In the rows, zero is written as 128.
Each named move below is a turn or a mirror, shown by a few rows before and after it. Which moves, in which order, take the first row of each later pair to the second? The first pair is answered.
Z_727:
[123 142 155 197 129 116 146 144 129 132 161 116  65]  ->  [126 136 139 177 144  99 157 143 159 106 139  63 105]
[ 96 166 124 116 156 106 116 121 146 165 142 130 113]  ->  [ 99 166 122 111 160 103 116 123 158 162 137 108 119]
[ 88 174 128 112 159 114 104 124 161 147  83 125 168]  ->  [ 84 176 141 126 144 120  95 130 134 171 104 163 139]
[134 101 131 158  96 118 167 133 131 113 146  94 127]  ->  [131 104 142 158  90 118 161 132 111 128 157 122 104]
Z_479:
[100 168 149 137 158 101 125 134 132 153 142 125 110]  ->  [102 167 147 122 161 108 116 127 130 153 140 138 100]
[137 118 133 102 180 106 147 118 146 135 158  94  60]  ->  [139 111 137 111 179  97 147 119 150 130 154  83  69]
[110 138 135 142 133  94 132 124 154 122 135  84 129]  ->  [121 146 117  86 157 141 115 114 143 128 140 142 105]
Z_583:
[132 123 163 122 139 108 168 128 122 151 104 142  56]  ->  [168  95 137  95 128 142 183 129 127 114  78 122 101]
[139 117 126 116 125 136 133 123 118 127 131 150 120]  ->  [132 122 131 118 125 132 128 124 115 132 134 150 109]
[138 106 117 143 109 149 143 140 117 111 121 141 139]  ->  [116 125 132 158 111 126 132 139 114 133 139 155 112]
Z_362:
[146 144 112  57 112 141 154 130 135 112 100 161 135]  ->  [146 142 111  67 112 142 154 134 136 106  88 142 154]
[140 112 135 146  69 160 109 133 108 144 105 209 164]  ->  [140 114 134 153  64 152 105 137 114 137  96 194 184]
[ 65 156 159 139 113  90 110 125 128 160 139 147  97]  ->  [ 88 130 158 120 114 123 116 122 101 160 150 173  73]

(2 to 3 moves a pair)
[ 91 133 145 180 101 104 121 108 113 153 171 114  85]  ->  [129 124  87  75 126 184 109  79 136 111 125 136 151]
Z_583 then Z_362 then Z_479
[ 94 155 147 135 152  75 137 106 149 152 138  86 106]  ->  [111 139 152 133 119 140 130 117  86 165 147 174  81]
Z_583 then Z_727
[113 148 109  71 138 172 115 120 124 121  89 147 169]  ->  [119 133 114  69 135 188 117 125  96 137 107 173 128]
Z_583 then Z_362 then Z_583
[ 78 180 149 129 137 112  98 134 113 148 134 131  97]  ->  [ 98 148 150 145 126  92 130 146 133 123 121  62 130]
Z_362 then Z_479 then Z_727
[ 68 187 148 169 122  81 123 133 124 129  98  89 151]  ->  [ 81 185 114  85 168 125 118 116 149 103  82  99 165]
Z_727 then Z_479 then Z_727
[166  49 122 121  82 150 121 140 123  85 113 105 144]  ->  [168  58 123 109  85 172 110 136  96  97 124 158 122]
Z_479 then Z_727
[126 164 141 176 135 118 121 144 142 153 170 156  63]  ->  [123 155 146 192 133 105 126 150 142 148 163 144  74]
Z_583 then Z_479 then Z_583
[ 96 133 136 100 117 152  98 116  96 123 128 212 135]  ->  [ 80 155 139  99 132 128  98 113 114 128 129 207 136]
Z_727 then Z_362 then Z_727
[150  86 129 154  58 156 159 156 109 108 100  69 177]  ->  [ 86 145 150 196  80  80 132 154 130 150 115  64 159]
Z_362 then Z_583
[146 127 129  66 155 125 182 123 173 124 141  67 133]  ->  [156 111 121  58 152 151 186 116 164 120 135  84 142]
Z_583 then Z_727 then Z_583
[114  86 114  98 140 105 143  93 173 119 107  61 154]  ->  [ 99  91 137  95 159 128 139  94 127 160 154 131  56]
Z_583 then Z_362 then Z_362
[112 150 121 154 140  99 130 103 147  96 102 117 169]  ->  [111 143 141 186 113 109 128 111 107 126 133 162 129]
Z_727 then Z_362 then Z_479
[166  97 118  74 142 156 133 135 140 105 127 154 160]  ->  [166  89 125 109 127 126 144 148 149 100 119 108 182]
Z_583 then Z_479 then Z_583
[107 177 150  99 198 124 125 102 153 128 157 142  66]  ->  [121 139 177 169 151  86 166 130 143 125 163  80  68]
Z_362 then Z_479 then Z_362
[140 143 127 123 147 154 128 128  83 162 154 203  63]  ->  [129 135 148 202 112  81 150 151  92 163 163 125  80]
Z_479 then Z_362
[122 147 112 158  68 140 120 124 132 109 119 114 203]  ->  [100 171 120 183  86 105 109 122 142 127 129 106 181]
Z_583 then Z_727
[143 141 148 124 124 152 144 131 148  52 108 127 133]  ->  [155 136 152 116 124 161 148 133 134  64 121 147 110]
Z_583 then Z_362 then Z_583
[145 120 119  66 151 139 137 112 143 117 139 104 122]  ->  [152 114 117  61 143 154 135 110 131 117 139 120 119]
Z_727 then Z_583 then Z_727
